Here are some points:
c(-1.0, -0.1, 0.3, 1.2, 1.3, 0.0, -1.3, -0.1)
c(-0.5, -0.1, 0.0, 0.9, 1.0, 0.0, -0.9, -0.1)
c(-1.2, -0.1, 0.8, 0.0, -0.3, 0.0, -0.4, 0.0)
c(1.8, 0.2, -1.3, 0.4, 0.9, 0.0, 0.3, 0.0)
c(0.0, 0.0, 0.0, 0.0, 0.0, 0.0, 0.0, 0.0)
c(-1.3, -0.1, 0.9, 0.0, -0.4, 0.0, -0.4, 0.0)
c(0.6, 0.1, -0.2, -0.5, -0.6, 0.0, 0.7, 0.1)
c(-1.0, -0.1, 0.4, 1.0, 1.0, 0.0, -1.1, -0.1)
c(-3.8, -0.3, 2.5, 0.2, -0.7, 0.0, -1.4, 0.0)
c(0.9, 0.1, 0.0, -1.8, -2.0, 0.0, 1.7, 0.1)
c(0.3, 0.0, -0.4, 0.6, 0.9, 0.0, -0.4, 0.0)
c(-1.5, -0.2, 0.6, 1.3, 1.3, 0.0, -1.5, -0.1)
c(-0.4, 0.0, 0.7, -1.2, -1.7, 0.0, 0.8, 0.1)
c(0.1, 0.0, 0.0, -0.1, -0.2, 0.0, 0.1, 0.0)
c(-0.5, 0.0, 0.2, 0.4, 0.5, 0.0, -0.5, 0.0)
c(0.4, 0.0, -0.3, 0.1, 0.2, 0.0, 0.0, 0.0)
c(-0.2, 0.0, 0.3, -0.7, -1.0, 0.0, 0.5, 0.1)
c(0.7, 0.2, 0.3, -2.4, -2.8, 0.1, 2.2, 0.2)
c(1.2, 0.1, -0.5, -0.9, -0.8, 0.1, 1.0, 0.1)
c(1.2, 0.1, -0.7, -0.4, -0.1, 0.0, 0.7, 0.0)
c(-0.5, -0.2, -0.4, 2.3, 2.8, 0.0, -2.0, -0.2)
c(-0.6, -0.1, 0.1, 1.2, 1.4, 0.0, -1.2, -0.1)
c(0.2, 0.0, 0.0, -0.5, -0.5, 0.0, 0.4, 0.0)
c(0.7, 0.2, 0.3, -2.6, -3.1, 0.1, 2.3, 0.2)
c(0.4, 0.0, -0.9, 1.8, 2.4, 0.0, -1.3, -0.1)
c(0.8, 0.0, -1.0, 1.5, 2.1, 0.0, -0.9, -0.1)
c(-0.3, 0.0, 0.4, -0.6, -0.9, 0.0, 0.4, 0.0)
c(-4.2, -0.4, 2.4, 1.2, 0.5, 0.0, -2.4, -0.1)
c(-2.3, -0.2, 1.0, 1.6, 1.5, 0.0, -2.0, -0.2)
c(-0.6, -0.1, 0.1, 1.0, 1.2, 0.0, -1.0, -0.1)
c(0.3, 0.0, -0.3, 0.0, 0.2, 0.0, 0.1, 0.0)
c(-0.2, -0.1, -0.5, 2.2, 2.8, -0.1, -1.9, -0.2)
c(-3.0, -0.3, 1.4, 2.0, 1.8, -0.1, -2.6, -0.1)
c(-0.4, -0.1, -0.2, 1.4, 1.8, 0.0, -1.3, -0.1)
c(-1.2, -0.1, 0.8, -0.1, -0.5, 0.0, -0.3, 0.0)
c(-0.3, -0.1, 0.1, 0.5, 0.6, 0.0, -0.5, -0.1)
c(0.8, 0.1, -0.5, -0.1, 0.1, 0.0, 0.3, 0.0)
c(-2.3, -0.2, 0.7, 2.4, 2.5, -0.1, -2.7, -0.2)
c(-1.0, 0.0, 1.0, -1.1, -1.7, 0.0, 0.6, 0.1)
c(0.2, 0.0, -0.1, -0.2, -0.2, 0.0, 0.2, 0.0)
c(0.5, 0.0, -0.7, 1.3, 1.7, 0.0, -0.9, -0.1)
c(-1.4, -0.1, 1.0, -0.4, -0.8, 0.0, -0.1, 0.1)
c(0.8, 0.1, 0.0, -1.8, -2.1, 0.0, 1.8, 0.1)
c(0.4, 0.0, -0.5, 0.9, 1.2, 0.0, -0.6, -0.1)
c(-3.7, -0.4, 2.3, 0.2, -0.6, 0.0, -1.4, 0.0)
c(0.8, 0.1, -0.2, -1.0, -1.0, 0.0, 1.1, 0.0)
c(1.9, 0.2, -0.8, -1.4, -1.3, 0.1, 1.7, 0.1)
c(-3.0, -0.3, 1.7, 1.1, 0.8, 0.0, -1.9, -0.1)
c(-1.4, -0.1, 0.7, 0.5, 0.3, 0.0, -0.9, -0.1)
c(-0.2, 0.1, 0.7, -1.9, -2.5, 0.0, 1.5, 0.1)
c(1.6, 0.2, -0.8, -0.6, -0.4, 0.0, 1.0, 0.1)
c(1.1, 0.1, -0.4, -0.9, -0.9, 0.1, 1.1, 0.1)
c(-0.3, 0.0, 0.1, 0.6, 0.6, 0.0, -0.6, 0.0)
c(-1.1, -0.1, 1.2, -1.5, -2.2, 0.1, 0.9, 0.1)
c(-0.8, -0.1, 0.6, -0.5, -0.8, 0.0, 0.2, 0.0)
c(0.6, 0.0, -0.5, 0.6, 0.9, 0.0, -0.3, 0.0)
c(-0.3, 0.0, 0.6, -1.2, -1.6, 0.0, 0.9, 0.1)
c(1.4, 0.1, -0.9, -0.1, 0.1, 0.0, 0.5, 0.0)
c(1.0, 0.2, 0.1, -2.5, -2.9, 0.0, 2.4, 0.2)
c(-2.8, -0.2, 1.7, 0.6, 0.1, 0.0, -1.4, -0.1)
c(-0.5, -0.1, -0.1, 1.6, 1.8, -0.1, -1.4, -0.1)
c(-0.8, -0.1, 0.5, 0.1, -0.1, 0.0, -0.3, 0.0)
c(2.6, 0.3, -1.7, -0.1, 0.5, 0.0, 0.9, 0.0)
c(-2.2, -0.2, 1.3, 0.4, 0.1, 0.0, -1.0, 0.0)
c(-0.4, 0.0, 0.4, -0.4, -0.7, 0.0, 0.2, 0.0)
c(-0.2, 0.0, -0.2, 1.2, 1.5, 0.0, -1.1, -0.1)
c(1.2, 0.0, -1.2, 1.1, 1.7, 0.0, -0.5, -0.1)
c(-0.4, 0.0, 0.4, -0.4, -0.6, 0.0, 0.2, 0.0)
c(3.2, 0.4, -1.1, -3.1, -3.1, 0.1, 3.5, 0.3)
c(-0.4, 0.0, 0.5, -0.6, -0.9, 0.0, 0.3, 0.1)
c(1.2, 0.1, -0.5, -0.8, -0.8, 0.0, 1.0, 0.1)
c(-1.2, -0.1, 1.0, -0.8, -1.3, 0.0, 0.3, 0.1)
c(1.8, 0.3, -0.1, -3.6, -4.1, 0.1, 3.5, 0.3)
c(1.2, 0.1, -1.3, 1.5, 2.3, 0.0, -0.9, -0.1)
c(-0.1, 0.0, 0.4, -1.1, -1.5, 0.1, 0.9, 0.1)
c(-0.3, 0.0, 0.0, 0.4, 0.5, 0.0, -0.4, -0.1)
c(-3.6, -0.4, 1.7, 2.4, 2.1, -0.1, -3.1, -0.2)
c(-2.1, -0.2, 1.6, -0.6, -1.2, 0.0, -0.2, 0.1)
c(0.1, 0.0, 0.0, 0.0, 0.0, 0.0, 0.1, 0.0)
c(0.9, 0.1, -0.3, -1.0, -1.1, 0.0, 1.2, 0.1)
c(-0.3, -0.1, -0.3, 1.4, 1.7, 0.0, -1.3, -0.1)
c(-0.1, 0.0, -0.1, 0.6, 0.7, 0.0, -0.5, -0.1)
c(0.3, 0.0, -0.5, 1.2, 1.6, 0.0, -0.9, -0.1)
c(-2.5, -0.3, 0.8, 2.8, 3.0, -0.1, -3.1, -0.2)
c(-0.1, 0.0, 0.1, -0.1, -0.1, 0.0, 0.0, 0.0)
c(0.6, 0.1, -0.2, -0.7, -0.8, 0.0, 0.8, 0.1)
c(-1.2, -0.1, 1.0, -0.5, -1.0, 0.0, 0.1, 0.0)
c(-0.9, -0.1, 0.3, 1.0, 1.0, 0.0, -1.1, -0.1)
c(-0.9, -0.1, 0.2, 1.2, 1.3, 0.0, -1.3, -0.1)
c(-0.9, -0.1, 0.3, 0.8, 0.8, 0.0, -0.9, -0.1)
c(-0.7, 0.0, 0.1, 1.0, 1.2, 0.0, -1.1, -0.1)
c(-0.6, -0.1, 0.3, 0.4, 0.4, 0.0, -0.6, 0.0)
c(-2.3, -0.2, 1.0, 1.5, 1.3, 0.0, -1.9, -0.1)
c(-0.3, 0.0, 0.1, 0.4, 0.5, 0.0, -0.4, 0.0)
c(2.5, 0.2, -1.5, -0.4, 0.2, 0.0, 1.1, 0.0)
c(2.4, 0.3, -0.9, -2.3, -2.4, 0.1, 2.7, 0.2)
c(-2.4, -0.2, 1.5, 0.6, 0.1, 0.0, -1.3, -0.1)
c(1.8, 0.2, -0.8, -1.1, -1.0, 0.0, 1.5, 0.1)
c(-1.4, -0.2, 0.3, 1.9, 2.1, -0.1, -2.1, -0.2)
c(0.1, 0.0, -0.2, 0.4, 0.6, 0.0, -0.4, 0.0)
c(-3.0, -0.3, 1.2, 2.3, 2.2, -0.1, -2.8, -0.2)
c(2.1, 0.2, -1.1, -0.9, -0.7, 0.1, 1.5, 0.0)
c(-0.1, 0.0, 0.2, -0.3, -0.4, 0.0, 0.2, 0.0)
c(-1.8, -0.2, 0.8, 1.4, 1.5, 0.0, -1.8, -0.2)
c(-0.4, 0.0, 0.1, 0.4, 0.3, 0.0, -0.5, 0.0)
c(-3.4, -0.4, 1.5, 2.3, 2.1, -0.1, -3.0, -0.2)
c(-0.6, 0.0, 0.7, -0.9, -1.3, 0.0, 0.6, 0.1)
c(1.0, 0.0, -0.8, 0.4, 0.7, 0.0, 0.0, 0.0)
c(-3.6, -0.4, 1.9, 1.5, 1.0, 0.0, -2.3, -0.1)
c(1.6, 0.1, -1.2, 0.3, 0.9, 0.0, 0.2, 0.0)
c(1.1, 0.2, 0.0, -2.5, -2.9, 0.0, 2.4, 0.2)
c(1.2, 0.1, -1.1, 1.0, 1.5, 0.0, -0.4, -0.1)
c(1.5, 0.1, -1.1, 0.3, 0.7, 0.0, 0.3, 0.0)
c(-0.1, 0.0, -0.1, 0.4, 0.5, 0.0, -0.4, 0.0)
c(0.4, 0.0, -0.2, -0.1, 0.0, 0.0, 0.2, 0.0)
c(1.5, 0.1, -1.4, 1.2, 2.0, 0.0, -0.5, -0.1)
c(-0.7, 0.0, 0.4, 0.1, 0.0, 0.0, -0.3, 0.0)
c(-1.1, -0.1, 0.7, 0.2, -0.1, 0.0, -0.5, 0.0)
c(1.5, 0.1, -0.8, -0.8, -0.6, 0.0, 1.1, 0.1)
c(0.7, 0.0, -0.4, -0.3, -0.3, 0.0, 0.5, 0.0)
c(0.2, 0.0, -0.2, 0.3, 0.5, 0.0, -0.2, 0.0)
c(-1.0, -0.1, 0.3, 1.3, 1.5, 0.0, -1.4, -0.2)
c(-1.4, -0.2, 0.7, 0.9, 0.8, 0.0, -1.1, -0.1)
c(-0.4, 0.0, 0.5, -0.8, -1.1, 0.0, 0.5, 0.1)
c(0.0, 0.0, 0.2, -0.6, -0.8, 0.0, 0.5, 0.0)
c(0.2, 0.0, 0.0, -0.3, -0.3, 0.0, 0.3, 0.0)
c(-0.4, 0.0, 0.7, -1.7, -2.2, 0.1, 1.3, 0.1)
c(0.2, 0.0, -0.5, 1.2, 1.5, 0.0, -0.9, -0.1)
c(1.2, 0.1, -0.8, 0.1, 0.5, 0.0, 0.3, 0.0)
c(0.0, 0.0, -0.4, 1.5, 2.0, -0.1, -1.2, -0.1)
c(0.6, 0.1, 0.1, -1.6, -1.8, 0.0, 1.5, 0.1)
c(1.3, 0.1, -0.6, -0.8, -0.8, 0.1, 1.1, 0.0)
c(-0.3, -0.1, -0.4, 1.7, 2.2, -0.1, -1.5, -0.1)
c(-1.8, -0.1, 1.4, -0.8, -1.5, 0.1, 0.1, 0.1)
c(0.4, 0.1, 0.3, -1.9, -2.3, 0.0, 1.6, 0.2)
c(0.8, 0.1, 0.0, -1.6, -1.9, 0.1, 1.6, 0.1)
c(-1.1, -0.2, 0.5, 0.8, 0.7, 0.0, -1.0, 0.0)
40 more points follow, each with its number after it:
c(1.0, 0.2, -0.3, -1.2, -1.3, 0.1, 1.3, 0.1) 0
c(-1.1, 0.0, 0.8, -0.3, -0.7, 0.0, -0.1, 0.0) 1
c(-0.3, -0.1, 0.1, 0.3, 0.3, 0.0, -0.3, 0.0) 2
c(1.9, 0.2, -1.0, -1.0, -0.7, 0.0, 1.4, 0.1) 3
c(0.5, 0.2, 0.4, -2.6, -3.1, 0.1, 2.3, 0.2) 4
c(2.7, 0.3, -1.6, -0.6, -0.1, 0.0, 1.4, 0.0) 5
c(3.3, 0.2, -2.7, 1.6, 2.8, 0.0, -0.3, -0.1) 6
c(2.8, 0.3, -1.4, -1.6, -1.3, 0.0, 2.2, 0.1) 7
c(1.6, 0.2, 0.0, -3.5, -4.1, 0.1, 3.4, 0.3) 8
c(2.1, 0.3, -0.8, -2.1, -2.1, 0.0, 2.4, 0.1) 9
c(0.3, 0.0, -0.3, 0.4, 0.6, 0.0, -0.3, 0.0) 10
c(1.1, 0.1, -0.8, 0.3, 0.6, 0.0, 0.1, 0.0) 11
c(1.1, 0.1, -0.5, -0.9, -0.8, 0.0, 1.1, 0.0) 12
c(-0.3, -0.1, -0.2, 1.2, 1.4, 0.0, -1.1, -0.1) 13
c(-0.6, 0.0, 0.9, -1.6, -2.2, 0.0, 1.1, 0.2) 14
c(-2.0, -0.2, 0.8, 1.6, 1.6, -0.1, -1.9, -0.1) 15
c(-0.2, 0.0, -0.1, 0.7, 0.8, 0.0, -0.6, -0.1) 16
c(0.1, 0.0, -0.2, 0.3, 0.4, 0.0, -0.2, 0.0) 17
c(1.9, 0.2, -1.2, 0.0, 0.4, 0.0, 0.6, 0.0) 18
c(-0.2, 0.0, 0.0, 0.4, 0.4, 0.0, -0.4, 0.0) 19
c(0.3, 0.0, -0.3, 0.4, 0.6, 0.0, -0.3, 0.0) 20
c(0.4, 0.0, -0.6, 1.3, 1.7, -0.1, -0.9, -0.1) 21
c(1.7, 0.1, -1.0, -0.4, -0.1, 0.0, 0.9, 0.0) 22
c(-0.1, 0.0, -0.1, 0.4, 0.5, 0.0, -0.3, 0.0) 23
c(-3.1, -0.4, 1.4, 2.2, 2.0, -0.1, -2.8, -0.2) 24
c(-1.2, -0.1, 1.2, -1.3, -2.0, 0.0, 0.7, 0.1) 25
c(0.5, 0.0, -0.2, -0.4, -0.2, 0.0, 0.4, 0.0) 26
c(-1.2, -0.1, 1.3, -1.3, -2.0, 0.0, 0.7, 0.1) 27
c(0.2, 0.0, -0.6, 1.4, 1.9, 0.0, -1.1, -0.1) 28
c(1.0, 0.0, -0.8, 0.6, 0.9, 0.0, -0.1, -0.1) 29
c(-0.6, 0.0, 0.6, -0.4, -0.6, 0.0, 0.1, 0.1) 30
c(-1.6, -0.1, 1.2, -0.6, -1.1, 0.0, 0.0, 0.1) 31
c(0.1, 0.0, 0.1, -0.6, -0.7, 0.0, 0.5, 0.0) 32
c(-2.6, -0.3, 1.1, 2.1, 2.0, -0.1, -2.5, -0.2) 33
c(-0.1, 0.0, 0.3, -0.6, -0.7, 0.0, 0.4, 0.0) 34
c(1.3, 0.1, -1.0, 0.3, 0.7, 0.0, 0.2, -0.1) 35
c(1.1, 0.1, -0.9, 0.4, 0.8, 0.0, 0.0, 0.0) 36
c(-0.5, -0.1, 0.3, 0.3, 0.2, 0.0, -0.4, 0.0) 37
c(1.0, 0.0, -0.9, 1.0, 1.4, 0.0, -0.5, -0.1) 38
c(-1.7, -0.2, 0.9, 0.7, 0.5, 0.0, -1.1, -0.1) 39
Which of these numbered points is nearest to each point below, looking only along the 2 directions in which the first points spread most? Its number follows each.
c(-0.9, -0.1, 0.5, 0.1, -0.1, 0.0, -0.4, 0.0) > 37
c(3.0, 0.2, -2.5, 1.7, 2.8, -0.1, -0.4, -0.1) > 6
c(1.1, 0.1, -0.8, 0.2, 0.4, 0.0, 0.2, 0.0) > 11
c(1.5, 0.2, -1.0, 0.2, 0.5, 0.0, 0.3, 0.0) > 35
c(-0.4, -0.1, 0.1, 0.8, 0.9, 0.0, -0.8, -0.1) > 16
c(0.9, 0.0, -0.8, 0.4, 0.7, 0.0, 0.0, 0.0) > 36
c(-0.4, -0.1, 0.0, 0.7, 0.9, 0.0, -0.7, 0.0) > 16
c(-2.6, -0.3, 1.1, 2.1, 2.0, 0.0, -2.5, -0.2) > 33
c(2.0, 0.2, -0.6, -2.2, -2.3, 0.0, 2.5, 0.2) > 9
c(2.3, 0.2, -1.6, 0.2, 0.8, 0.0, 0.6, 0.0) > 18
c(0.2, 0.0, 0.1, -0.7, -0.8, 0.0, 0.6, 0.0) > 32
c(0.0, -0.1, -0.7, 2.1, 2.7, 0.0, -1.7, -0.1) > 28
c(0.4, 0.0, -0.6, 1.1, 1.5, 0.0, -0.8, -0.1) > 21
c(1.1, 0.2, -0.4, -1.4, -1.5, 0.1, 1.5, 0.1) > 0
c(-1.1, -0.1, 0.6, 0.3, 0.1, 0.0, -0.6, 0.0) > 37
c(-0.1, 0.0, 0.0, 0.3, 0.4, 0.0, -0.3, 0.0) > 23
c(0.0, 0.1, 0.5, -1.5, -1.9, 0.0, 1.2, 0.1) > 14
c(1.9, 0.2, -0.6, -2.0, -2.1, 0.1, 2.2, 0.1) > 9
c(0.8, 0.0, -0.7, 0.6, 0.9, 0.0, -0.2, 0.0) > 29
c(1.2, 0.2, -0.3, -1.6, -1.8, 0.0, 1.7, 0.1) > 0
c(-0.3, 0.0, 0.1, 0.5, 0.5, 0.0, -0.5, 0.0) > 19
c(-0.2, 0.0, 0.0, 0.3, 0.4, 0.1, -0.3, 0.0) > 19
c(0.7, 0.0, -0.6, 0.5, 0.8, 0.0, -0.2, -0.1) > 29
c(0.9, 0.0, -0.7, 0.5, 0.9, 0.0, -0.2, -0.1) > 29
c(0.1, 0.0, 0.0, -0.5, -0.6, 0.0, 0.4, 0.0) > 32
c(0.4, 0.1, 0.5, -2.6, -3.1, 0.1, 2.2, 0.2) > 4
c(-0.2, 0.0, 0.7, -1.8, -2.4, 0.0, 1.4, 0.1) > 14
c(0.4, 0.0, 0.0, -0.6, -0.7, 0.0, 0.6, 0.0) > 32
c(1.7, 0.1, -1.1, -0.3, 0.0, 0.0, 0.8, 0.0) > 22
c(1.6, 0.1, -1.1, -0.1, 0.3, 0.0, 0.6, 0.0) > 18
c(0.5, 0.0, -0.7, 1.2, 1.6, 0.0, -0.8, -0.1) > 21
c(-0.3, 0.0, 0.4, -0.7, -0.9, 0.0, 0.4, 0.0) > 34
c(3.8, 0.3, -2.7, 0.6, 1.7, 0.0, 0.7, -0.1) > 6
c(-0.2, 0.0, -0.1, 0.6, 0.8, 0.0, -0.6, 0.0) > 16
c(0.8, 0.0, -0.8, 1.0, 1.4, 0.0, -0.5, 0.0) > 38
c(0.9, 0.1, -0.7, 0.4, 0.8, 0.0, -0.1, -0.1) > 29
c(0.7, 0.0, -0.4, -0.2, -0.1, 0.0, 0.4, 0.0) > 26
c(-0.8, -0.1, 0.9, -1.1, -1.6, 0.0, 0.6, 0.1) > 25
c(2.0, 0.2, -1.0, -1.0, -0.9, 0.0, 1.5, 0.1) > 3
c(1.8, 0.3, -0.6, -1.9, -2.0, 0.1, 2.1, 0.1) > 9
c(2.1, 0.2, -1.3, -0.5, -0.1, 0.0, 1.1, 0.1) > 22
c(-0.5, 0.0, 0.3, -0.1, -0.3, 0.0, 0.0, 0.0) > 30
c(-0.1, 0.0, -0.2, 0.7, 0.9, 0.0, -0.6, 0.0) > 16
c(1.1, 0.1, -0.5, -0.9, -0.8, 0.0, 1.0, 0.1) > 12
c(-1.4, -0.1, 1.3, -1.6, -2.3, 0.0, 0.9, 0.1) > 27
c(1.6, 0.2, -0.9, -0.5, -0.3, 0.0, 0.9, 0.0) > 22
c(0.2, 0.0, -0.2, 0.2, 0.4, 0.0, -0.1, 0.0) > 17
c(-4.0, -0.5, 1.8, 2.5, 2.3, -0.1, -3.4, -0.2) > 24
c(2.1, 0.2, -1.0, -1.2, -1.0, 0.0, 1.6, 0.1) > 3
c(2.9, 0.3, -1.4, -1.5, -1.3, 0.0, 2.1, 0.1) > 7
c(1.2, 0.2, -0.3, -1.5, -1.6, 0.1, 1.6, 0.1) > 0
c(2.8, 0.3, -1.8, -0.4, 0.2, 0.0, 1.2, 0.0) > 5
c(1.5, 0.2, 0.0, -3.2, -3.7, 0.1, 3.0, 0.3) > 8
c(2.2, 0.3, -0.5, -3.1, -3.4, 0.1, 3.2, 0.3) > 8
c(0.5, 0.0, -0.2, -0.2, -0.1, 0.0, 0.3, 0.0) > 26
c(-1.7, -0.2, 0.9, 0.6, 0.4, 0.0, -1.1, -0.1) > 39
c(2.0, 0.2, -1.3, 0.2, 0.7, 0.0, 0.5, 0.0) > 18
c(-0.8, 0.0, 1.1, -1.9, -2.6, 0.1, 1.3, 0.2) > 14
c(0.2, 0.0, -0.2, 0.1, 0.2, 0.0, -0.1, 0.0) > 17
c(-1.3, -0.1, 0.9, -0.2, -0.6, 0.0, -0.2, 0.0) > 1
c(0.8, 0.1, -0.5, 0.1, 0.3, 0.0, 0.2, 0.0) > 11
c(-3.3, -0.4, 1.3, 2.7, 2.7, -0.1, -3.3, -0.2) > 24
c(-1.4, -0.1, 0.9, 0.1, -0.3, 0.0, -0.5, 0.0) > 1
c(2.0, 0.2, -0.7, -2.0, -2.1, 0.1, 2.3, 0.1) > 9
c(3.0, 0.3, -1.6, -1.5, -1.2, 0.0, 2.2, 0.1) > 7
c(-1.2, -0.1, 1.1, -0.9, -1.5, 0.0, 0.4, 0.1) > 25
c(-0.5, -0.1, -0.1, 1.3, 1.6, 0.0, -1.2, -0.1) > 13
c(2.7, 0.3, -1.3, -1.7, -1.5, 0.0, 2.3, 0.2) > 7
c(2.2, 0.2, -1.1, -1.1, -0.8, 0.0, 1.6, 0.1) > 3
c(-0.4, 0.0, 0.9, -2.1, -2.8, 0.1, 1.6, 0.2) > 14
c(-0.6, 0.0, 0.5, -0.3, -0.5, 0.0, 0.0, 0.0) > 30
c(-1.7, -0.2, 0.7, 1.4, 1.4, 0.0, -1.7, -0.1) > 15
c(1.4, 0.2, -0.5, -1.5, -1.5, 0.0, 1.6, 0.1) > 0
c(-1.5, -0.2, 0.4, 1.6, 1.8, 0.0, -1.9, -0.1) > 15
c(1.9, 0.2, -0.7, -1.9, -2.0, 0.0, 2.2, 0.2) > 9
c(2.2, 0.2, -0.6, -2.6, -2.8, 0.1, 2.8, 0.2) > 9
c(-3.9, -0.5, 1.7, 2.7, 2.5, -0.1, -3.5, -0.2) > 24
c(-0.7, 0.0, 0.5, -0.2, -0.5, 0.0, 0.0, 0.0) > 30
c(0.1, 0.1, 0.8, -2.6, -3.4, 0.1, 2.1, 0.2) > 4
c(-1.9, -0.2, 0.7, 1.6, 1.6, -0.1, -1.9, -0.1) > 15
c(0.6, 0.1, 0.4, -2.4, -2.9, 0.1, 2.1, 0.2) > 4
c(2.2, 0.2, -1.1, -0.9, -0.6, 0.0, 1.4, 0.1) > 3
c(1.0, 0.1, -0.4, -0.7, -0.7, 0.0, 0.9, 0.1) > 12
c(0.6, 0.1, 0.1, -1.5, -1.8, 0.0, 1.5, 0.1) > 0
c(-0.6, 0.0, 0.4, -0.1, -0.3, 0.0, -0.1, 0.0) > 30
c(0.5, 0.1, 0.1, -1.2, -1.5, 0.1, 1.1, 0.1) > 0
c(-1.1, 0.0, 1.1, -1.1, -1.7, 0.0, 0.6, 0.1) > 25
c(-3.1, -0.3, 1.6, 1.7, 1.3, -0.1, -2.4, -0.1) > 24
c(-1.1, 0.0, 1.0, -1.0, -1.5, 0.0, 0.4, 0.1) > 25
c(0.6, 0.0, -0.8, 1.2, 1.6, 0.0, -0.7, -0.1) > 21
c(0.7, 0.1, -0.4, -0.3, -0.2, 0.0, 0.4, 0.0) > 26
c(-2.9, -0.3, 1.3, 2.0, 1.9, 0.0, -2.6, -0.2) > 24
c(-1.5, -0.2, 0.7, 0.8, 0.7, 0.0, -1.2, -0.1) > 39
c(-0.9, 0.0, 1.1, -1.5, -2.1, 0.0, 1.0, 0.1) > 14
c(0.1, 0.1, 0.7, -2.5, -3.1, 0.0, 2.0, 0.2) > 4
c(0.2, 0.0, -0.2, 0.2, 0.3, 0.0, -0.1, 0.0) > 17
c(-2.1, -0.1, 1.5, -0.5, -1.2, 0.0, -0.2, 0.1) > 31
c(-0.5, -0.1, 0.4, -0.2, -0.4, 0.0, 0.0, 0.0) > 30
c(0.5, 0.0, -0.3, -0.1, -0.1, 0.0, 0.2, 0.0) > 26
c(1.4, 0.1, -1.1, 0.4, 0.8, 0.0, 0.2, 0.0) > 35
c(0.0, 0.1, 0.8, -2.8, -3.4, 0.1, 2.2, 0.2) > 4
c(-1.9, -0.2, 0.7, 1.7, 1.7, 0.0, -2.0, -0.1) > 15
c(0.0, 0.0, -0.2, 0.5, 0.7, 0.0, -0.4, -0.1) > 23
c(-0.9, 0.0, 1.0, -1.3, -1.8, 0.0, 0.7, 0.1) > 25
c(1.6, 0.1, -1.1, 0.3, 0.7, 0.0, 0.3, 0.0) > 35
c(-1.7, -0.1, 1.0, 0.5, 0.2, 0.0, -1.0, 0.0) > 39
c(-3.6, -0.3, 2.4, -0.3, -1.2, 0.0, -0.9, 0.0) > 31
c(-0.2, -0.1, -0.2, 1.1, 1.4, 0.0, -1.0, -0.1) > 13
c(2.0, 0.2, -1.1, -0.9, -0.6, 0.0, 1.4, 0.0) > 3
c(2.2, 0.3, -0.5, -2.9, -3.2, 0.1, 3.1, 0.3) > 8
c(0.3, 0.0, -0.2, 0.2, 0.3, 0.0, -0.1, 0.0) > 17
c(-0.8, 0.0, 0.8, -1.0, -1.5, 0.0, 0.6, 0.1) > 25
c(1.4, 0.1, -0.9, -0.2, 0.1, 0.0, 0.6, 0.0) > 22
c(-0.7, -0.1, 0.4, 0.3, 0.2, 0.0, -0.4, 0.0) > 37
c(-0.2, 0.0, 0.3, -0.5, -0.7, 0.0, 0.3, 0.0) > 34
c(-0.3, 0.0, 0.5, -0.8, -1.2, 0.0, 0.6, 0.1) > 34
c(1.0, 0.1, -0.7, 0.1, 0.4, 0.0, 0.2, 0.0) > 11
c(-0.6, 0.0, 0.7, -1.0, -1.4, 0.0, 0.6, 0.1) > 25
c(0.3, 0.0, -0.6, 1.3, 1.7, -0.1, -0.9, -0.1) > 21
c(-0.3, 0.0, 0.2, 0.1, 0.0, 0.0, -0.2, 0.0) > 2
c(0.0, 0.1, 0.9, -2.8, -3.6, 0.1, 2.3, 0.2) > 4
c(1.0, 0.1, -0.4, -0.9, -0.9, 0.0, 1.0, 0.1) > 12
c(0.9, 0.1, -0.8, 0.7, 1.1, 0.0, -0.3, -0.1) > 29
c(-0.1, 0.0, -0.1, 0.4, 0.5, 0.0, -0.3, -0.1) > 23
c(0.3, 0.0, -0.5, 1.1, 1.5, 0.0, -0.8, -0.1) > 21
c(1.0, 0.2, 0.1, -2.5, -2.9, 0.1, 2.4, 0.2) > 4
c(-1.5, -0.2, 0.5, 1.7, 1.8, 0.0, -1.8, -0.1) > 15
c(0.7, 0.0, -0.3, -0.3, -0.3, 0.0, 0.4, 0.0) > 26
c(0.2, 0.1, 0.4, -1.8, -2.3, 0.0, 1.6, 0.1) > 14
c(1.2, 0.1, -0.7, -0.3, -0.1, 0.0, 0.7, 0.0) > 22
c(4.0, 0.4, -2.2, -1.7, -1.2, 0.1, 2.7, 0.1) > 7
c(-0.2, 0.0, -0.1, 0.6, 0.8, 0.0, -0.6, -0.1) > 16
c(-1.9, -0.2, 0.7, 1.7, 1.7, 0.0, -2.0, -0.1) > 15
c(0.5, 0.0, -0.6, 0.7, 1.1, 0.0, -0.4, 0.0) > 29
c(1.2, 0.1, -0.5, -1.0, -1.0, 0.0, 1.2, 0.1) > 12
c(2.7, 0.3, -1.3, -1.7, -1.5, 0.1, 2.3, 0.1) > 7
c(-1.5, -0.2, 0.5, 1.4, 1.5, 0.0, -1.7, -0.1) > 15
c(0.3, 0.0, -0.5, 0.9, 1.3, 0.0, -0.7, -0.1) > 21
